In the data rows, 128 means zero.
Here are some points, each followed by its number:
[121 137 108 139 142 149  97 147 126 133 138 139 115 111 146 116] 0
[122 129 139 135 151  99 169 219 127 133  94 158 141 184  58 114] 1
[119 136 152 133 175 128  99 130 121 150 115 145 122  52  79 122] 2
[139 128  92 100 113 137 128 171 113 113 149 119 116 132 117  90] 3
[ 90 141 127 143 149 145  90 169 111 143 122 143 122 166 147 141] 4
[107 160 136 177 148 157  89 156 167 146 124 161 109 107 151 131] 5
[132 123 146 138 137 135 112  55 124 135 117 126 129  59 141 142] 6
[117 105 118 135 133 165 128 134 126 125  82 111 121 149 152 146] 7
[149 121 136 125 119 110 151  59 134 106 127 119 142 116 150 132] 8
[139 143 169 120 147  97 157  85 166 130 123 103 154 113  91 109] 9
[132 109 148 117 165 124 159  96 145 121  83  76 173 190 120 143] 10
[135 112 179 161 179 115 146  83 156 147  78 102 172 141 121 151] 11
[ 58 206 161  66 161 118  31 138 111 143 158 124  94 152  94  98] 12
[111 140 123 171 130 144 119 173 143 139 120 146 129 182 158 144] 13
[118 117 150 144 130 125 122 129 112 146 101 131 127 107 127 140] 14
[119 123 120 120 135 140 131 146 129 121 108 118 127 166 126 135] 15
[115 139 147 133 167 148  95 111 121 153 109 142 125  53  95 127] 16
[135 122  98 109 127 122 164 197 127 107 108 138 125 188  93 121] 17
[135 130 117 102 114 120 144 143 127 106 124 131 122 172 113 134] 18
[151 127 169 158 173  94 131 124 157 146 135 110 147 105 122 116] 19
[134 110 150 136 132  93 171 150 120 134 116 116 156 162 117 129] 20
[107 131 144 132 142 143 121 105 137 134 100 132 136 152 129 151] 21
[133 119 102  93 122 176 107  58 128 109 123  75 137 116 151 116] 22
[140 143 136 120  81 147  47  87  81 134 200 140  85  17 159 111] 23
[157 112  68  70  96 143 149 165 119  80 157  96 105 104 115  71] 24
[140 106 175 140 157 104 136  99 122 138 107  81 153 111 117 114] 25
[144 136 147  95 128 126 158  48 158 110 114  93 150 159 105 131] 26
[154 152 128  55 121 109 126 136 127 106 149 129 111 115  37  91] 27
[ 76 124 159 152 147 161  87  99 111 167  71 148 120 113 158 185] 28
[ 97 109 121 129 133 158 108 108 109 135 104 116 121 128 166 167] 29
[ 93 108 168 136 165 131 131 115 114 153  67 110 147 159 124 170] 30
[205 131  59  77  70 104 164 104 124  66 200 125 125  96 116  83] 31
[146 135 103 141 165 143  98 140 145 126 136 135 114  91 137 109] 32
[131 131 169 115  57  94 139  10 125 122 172 122 141 143 188 179] 33
[101 122 148 104 149 131 115  88 131 131 116 107 134 139 102 134] 34
[122 135 127 149 115 157 121  88 136 136 122 126 124 110 171 146] 35
[152 111 107 116 120 133 170 112 136  98 115 106 143 168 140 130] 36
[111 144 151 183 116 118 139 175 138 134 130 179 127 169 145 149] 37
[125 105 148 146 125 107 141 106 111 136 129 117 152 131 156 151] 38
[ 80 177 114 116  42 167  55  53 111 107 170 196  77 120 199 190] 39
[ 83 106 104 164  95 178  91 142  90 152  92 136  95 142 223 199] 40
[148 110 163 167 154 102 166 129 138 140 108 132 153 112 125 140] 41
[124 140  91  96 107 141 122 179 111 114 124 131 107 162 123 115] 42
[141 136 115  62 119 110 122 104 112 107 162 133 126  83  55  88] 43
[139 137 112 127 145 144 107 124 134 123 131 126 121 115 136 115] 44
[139 120 135 118 136 104 146 140 125 128 124 123 137 113  89 109] 45
[134 116 161 104 161  88 148 106 136 132 101 111 145 102  78 109] 46
[109 134 132 138 118 129 119 133 108 141 113 165 115 100 135 157] 47
[132 139 170 113 107  93 146  84 138 125 133 127 134 145 106 133] 48
[116 136 158 154 107 128 141  98 134 141 120 139 129 151 167 166] 49
[143 158  38  99 121 143  93 230 124 110 168 154  99 172 118  86] 50
[147 119  84  95 115 153 121 129 115 105 132 106  99  95 122  97] 51
[ 65  79 142 192 150 133 146 162 119 143  65 123 156 246 207 210] 52
[114  95 145 165 172 130 125 182 107 147  98 106 140 172 156 155] 53
[165 193 114  91 102 130 148 110 166  77 202 168 113  46  86 100] 54
[ 80 176 103 127 123 163  91 176 138 145 125 135 107 213 161 144] 55
[102 110 151 151 166 138 129 150 117 150  82 128 141 159 134 153] 56
[131 111 153 117 129 110 169  92 145 115 113  87 167 196 137 145] 57
[127 139 122 139 110 126 116 153 127 122 151 159 119 137 130 126] 58
[107 121 131 112 126 126 117 138 108 132 122 129 126 137 124 135] 59
[124 128 127 146 137 137 125 130 126 137 120 146 127 112 139 144] 60
[112 116 171 169 124 124 103 132  96 164 114 139 120  56 143 132] 61
[108 151 143 189 102 122 141 197 144 128 125 191 122 208 157 157] 62
[123 115 100 136 116 156 143 156 133 119  95 120 114 208 168 163] 63
[134 113 155 110 164  96 153 117 137 132 113 114 143 105  76 103] 64
[144 176  28 140  38 208  27 154 138 110 218 151  79 179 238 129] 65
[142 109 112 127 152 147 147 107 133 125  89 113 140 123 131 131] 66
[116 128 163 163  98 103 120  84 120 138 152 162 148 119 163 162] 67
[176 144   5 116  25 152 129 210 144  72 199 178  98 206 177 127] 68
[116 139 134 132 142 143 119 113 137 131 114 137 127 121 121 134] 69
[ 84 129 168 146 126 145  83  21 131 144 130 121 138 137 185 178] 70
[123  95 163 186 161 110 156 135 114 163  78 146 143  98 134 158] 71
[126 114 149 130 139 108 147 129 121 139 110 125 143 126 108 128] 72
Which two points above are nearest to each new point by angle? Their numbers follow each, smallest number first.
[ 97  97 158 122 155 157 112 103  97 149  43 117 125 138 123 168] 28 30
[155  72 223 138 181  82 155  98 118 141  95  22 178 104 114  94] 25 46
[179 107 255 245 253   9 129 126 207 190 159  61 198  72 116  98] 19 41
[168 124 124 120 119  95 177 168 131 121 147 121 141 128  79  81] 27 45
[119 146 188 111 130 111  84  20 123 136 167 139 133   0  87 121] 6 16
[137 127 127 112 126 111 130 111 119 130 145 137 132  84 110 117] 43 54
[144 122 110 109 128 151 134  78 133 117 119  86 137 118 136 105] 22 26
[101 106 144 120 152 144 121 120 111 140  73 118 127 149 124 163] 30 56
[126 131 148 124 129 124 117  89 126 133 131 131 129  90 121 133] 6 16
[116  96 172 190 162 113 151 133 114 166  77 145 149 112 142 167] 14 71
[132 131  93 115 119 133 159 197 122 113 115 163 114 155  90 131] 1 17
[ 89 116  98 208  81 191  90 235  61 163 107 161  80 183 255 171] 13 40
[118 141 166 166  85 120 141  68 140 139 130 143 141 146 198 183] 49 67
[152 125 117 128  49  98 176 131 124  93 172 158 142 184 165 139] 18 68
[107 122 113 169 102 160 107 176  89 146 122 147  98 154 199 157] 13 40
[136 123 111  94 124 162 125  60 130 113 118  68 142 127 144 112] 22 26
[129 142 113 148 108 155 103 123 146 129 144 139 114 113 162 125] 35 65
[255 216   0  83   0 181 255 220 252   0 255 178  89 239 201  51] 31 68
[135 121 113 117 150 151 135  93 137 127  93  96 136 110 124 105] 22 66
[150 136  99 146 174 150  92 143 148 123 142 132 114  93 142 105] 32 44
[112 144 128 128 125 131 118 135 133 130 123 136 122 153 131 133] 4 55
[ 93 147 118 141 141 147  87 183 114 140 120 150 118 181 146 139] 4 55
[118 125 150 125 132 162 116  30 125 148 102 131 121  55 142 153] 6 35
[202  97 130 122  90  97 177   8 145  79 137  51 191 141 187 123] 8 26
[ 72 144 129 139 165 144  72 172 112 142 125 146 118 166 150 148] 4 55
[102 102 158 146 147  87 160 163 113 148  85 137 148 132  94 151] 71 72
[ 84  83 111  71 116 114 115 132 100 129 255  78  87  33  49  13] 24 43
[117 138 161 135  96 141  50  81  95 140 187 131 102  34 162 132] 6 23
[102 112 105 152 104 162 107 149 104 144 101 139 101 145 193 176] 29 40
[113 122 145 118 156 129 108 113 119 134 122 113 138 121 120 134] 30 34
[146 119 143 108 107 101 157  56 138 109 140 110 160 128 135 129] 8 26
[118 118 140 131 130 126 127 136 113 137 104 130 126 123 120 136] 14 30
[123 122 179 158 164 108 138 105 154 149  98  98 166 166 140 153] 10 11
[114 120 167 136 146 128 110  76 122 150 116 125 145  89 121 141] 6 16
[137 133 100 136  98 147 129 121 115 131 150 148 108  82 161 129] 23 39
[ 75 127 142 165 143 159  80 132  96 170  89 167 113 103 166 175] 28 60
[117 132 161 141 181  98 108 186 116 138 136 136 133 139  97 110] 1 53
[149 123 181 164 177  96 126 115 155 155 130 109 147 106 127 121] 19 25
[134 109 164 131 149 103 142 114 120 136 119  89 152 107 121 109] 25 46
[147 136 135 126 118  93 163 145 133 116 150 144 142 115  95 101] 27 45
[ 84 117 139 148 148 137 141 141 127 128  97 113 160 208 164 173] 52 56
[119 154 110  93  89 148 105 117 119 106 147 169  87 132 119 154] 39 65
[ 64  90 169 119 168 144 111 111  95 151  14 108 122 179 123 205] 30 56
[122 147 184 173  70  99 157  76 156 128 130 162 139 156 186 178] 49 67
[138 131 113 140 102 173 120  57 132 127 133 114 120 105 192 145] 22 35
[151 113 151 117 148  78 155 141 122 127 133 121 144  91  71  97] 45 64
[119 124 154 119 156 113 151 122 146 135  83 102 149 183 107 145] 10 57
[108 121 160 115 167 126 127  95 136 140  99  97 147 136  96 134] 11 34
[ 77  93  84 118 123 225  86 140 121 123  17 105  89 199 211 187] 7 29
[149 107 143 132 120  93 211 172 116 143 118 103 161 174 118 106] 1 20
[116 136 155 133 153 107  97 151 110 142 142 149 125  99 102 111] 2 16
[148 159  88 159  69 163 100 142 171 112 174 139 110 168 181 115] 65 68
[131 128 130 133 141 136 115 109 134 126 128 127 129 116 133 129] 6 44
[128 140 170 108 131 122  95  17 112 144 141 139 122  24 122 153] 6 23
[ 96 137 129 141 153 136  93 171 115 141 121 140 123 167 141 139] 4 55
[143 111 145 108 124  76 144 124  96 133 156 125 149 112 101 115] 45 64
[161 134 132  37 121  96 177 109 140  91 137  70 137 173  47  76] 26 27
[130 118 129 127 132 133 132 110 122 135 125 119 139 105 129 123] 6 25
[241 127  10  57  23 109 205 122 133  18 218 123 127 133 126  76] 24 31
[158 117  62 151 107 144 145 164 136 101 145 158 125 147 176 146] 65 68
[169 137 170  62 114 112 113   8 122 126 188  78 144   7  66  71] 6 43
[128 131  89 197 106 163 121 226 153 139 136 154 120 228 210 147] 13 62
[157 148 100  75  91 136 142  91 161  75 168 130 110 151 117 124] 31 54
[106 109 179 127 142  76 140 152 101 150 117 123 152 133 104 133] 20 72
[102 134 146 146 123 122 120 140 107 154 111 176 108  90 117 157] 14 47
[128 129 126 128  92  75 155 143 124 104 165 146 125 131 114  78] 3 31
[122 126 120 132 117 132 122 120 111 140 129 146 120  90 142 145] 47 61
[ 92 107 152 133 159 144 128 103 104 149  66 121 143 145 135 166] 21 30
[186 127 106 154 107 113 183 145 137 106 167 142 134  98 151 105] 31 54
[106 122 152 111 160 130 120  93 128 130 104 107 148 148 109 136] 10 34
[137 149  90 125  93 154 103 119 151 112 153 132 107 135 156 123] 65 68
[161 168  70 163  82 180  89 129 199 115 185 121 111 115 188  82] 44 65
[100 108 160 123 155 120 124 116 119 149  88 123 141 142 112 155] 30 56
[159 113 130 125 119 122 155  77 134 111 131  90 151 135 154 126] 8 26
[111  94 166 108 173 108 130 126 100 141  35 115 123 167  97 166] 30 56
[120 152 133 141 113 144  79  97 131 135 168 136 118 100 156 118] 23 39
[133 140 108 132 111 143 109 133 131 122 148 137 118 134 146 124] 65 68
[184 113 108  70 109  85 158  86  99 114 174 113 141  26  69  79] 31 43
[172 105 131 128 104 117 159  48 141  99 139  75 164 141 178 130] 8 33
[134 112 147 134 141 114 131 124 122 132 125 106 136 112 126 118] 19 25
[109 129 120 108 129 140 124 121 132 114 117 117 133 180 128 141] 15 63
[136 121 114 129 125 125 135 127 122 125 131 135 132 114 137 131] 31 51
[105 123  54 121 120 193  98 156 119 125 104 143  88 126 180 153] 40 65
[115 100 147 157 149 114 159 142 109 154  95 126 147 127 136 140] 56 71
[ 94 160 111 129 122 148 109 168 141 140 117 140 110 196 155 146] 13 55
[108 161 149 132 126 128  66  90 122 140 159 160 103  50 125 124] 16 23
[128  56 206 148 147  26 255 206 143 153  67  82 217 255  97 151] 20 72
[143 123 132 129 117 128 145  76 142 116 128 121 144 119 144 133] 8 33
[139 107 155 143 143  93 182 158 129 136 107 118 159 158 110 130] 20 72
[202 124  71  98  53  93 165 126 127  71 193 130 128 135 124  90] 24 31
[152 129 112 138 168 136 110 140 149 128 139 126 119 104 135 109] 32 44
[ 93 123 151 152 135 149  97  62 131 139 112 120 141 137 176 170] 35 70
[ 85 114  96 172  92 172  92 167  86 146  88 152  94 159 229 199] 29 40
[ 86 120 200 115 141 135  96  17 106 170  81 104 138 118 146 196] 28 70
[132 127 146 130 154 131 107  84 150 126 129 119 131  93 122 129] 6 16
[ 99 112 128 145 132 141 133 138 123 127 105 121 140 180 164 168] 52 63
[156 124  99 167 117 147 181 156 137 131 128 140 125 114 168 109] 62 68
[111 140 111 156 165 148  74 158 131 141 146 132 126 113 157 113] 0 5
[ 80 184 133  81 143 119  54 143 117 138 149 134  88 143 105 107] 12 59
[150 118 135 123 136  95 152 153 124 129 120 125 136 113  82 104] 45 64
[140 134 123 146 114 125 117 149 118 124 158 168 123  95 137 128] 23 58
[139 135 137 134 134 117 169 155 146 127 119 128 133 155 100 111] 1 17
[109 107 128 159 158 140 115 174  95 141 105 117 138 171 174 157] 52 53
[110 127 129 109 110 117 118 141 103 130 132 140 119 137 126 143] 42 59
[124 140 157 162 103 119 144  99 136 133 127 141 133 140 161 160] 49 67
[150  92 196 134 171  81 137  88 111 139 113  64 153  71 118  99] 25 46
[189 122  84  99  88  99 177 129 122  85 178 127 127 119 113  93] 24 31
[144 126  94 103 117 154 121 121 111 108 133 106 113 114 134 106] 24 51
[143 127  99 142 150 141 115 149 141 126 130 132 121 115 143 118] 0 32
[170 134  93 159  80 129 201 155 140 107 162 143 130 144 171 100] 31 68
[108 126  71 137 100 162 111 189  98 131 120 166  92 125 167 154] 40 65
[110 108 168 134 175 120 131 115 114 154  68 109 144 150 105 152] 30 56
[124 122 138 139 129 114 138 157 124 137 115 138 132 136 117 129] 1 20
[100 149 114 134 131 141 112 160 144 137 116 132 118 178 146 139] 13 55
[136 124  93 109 130 156 119 129 121 114 122 117 113 115 124 117] 24 51
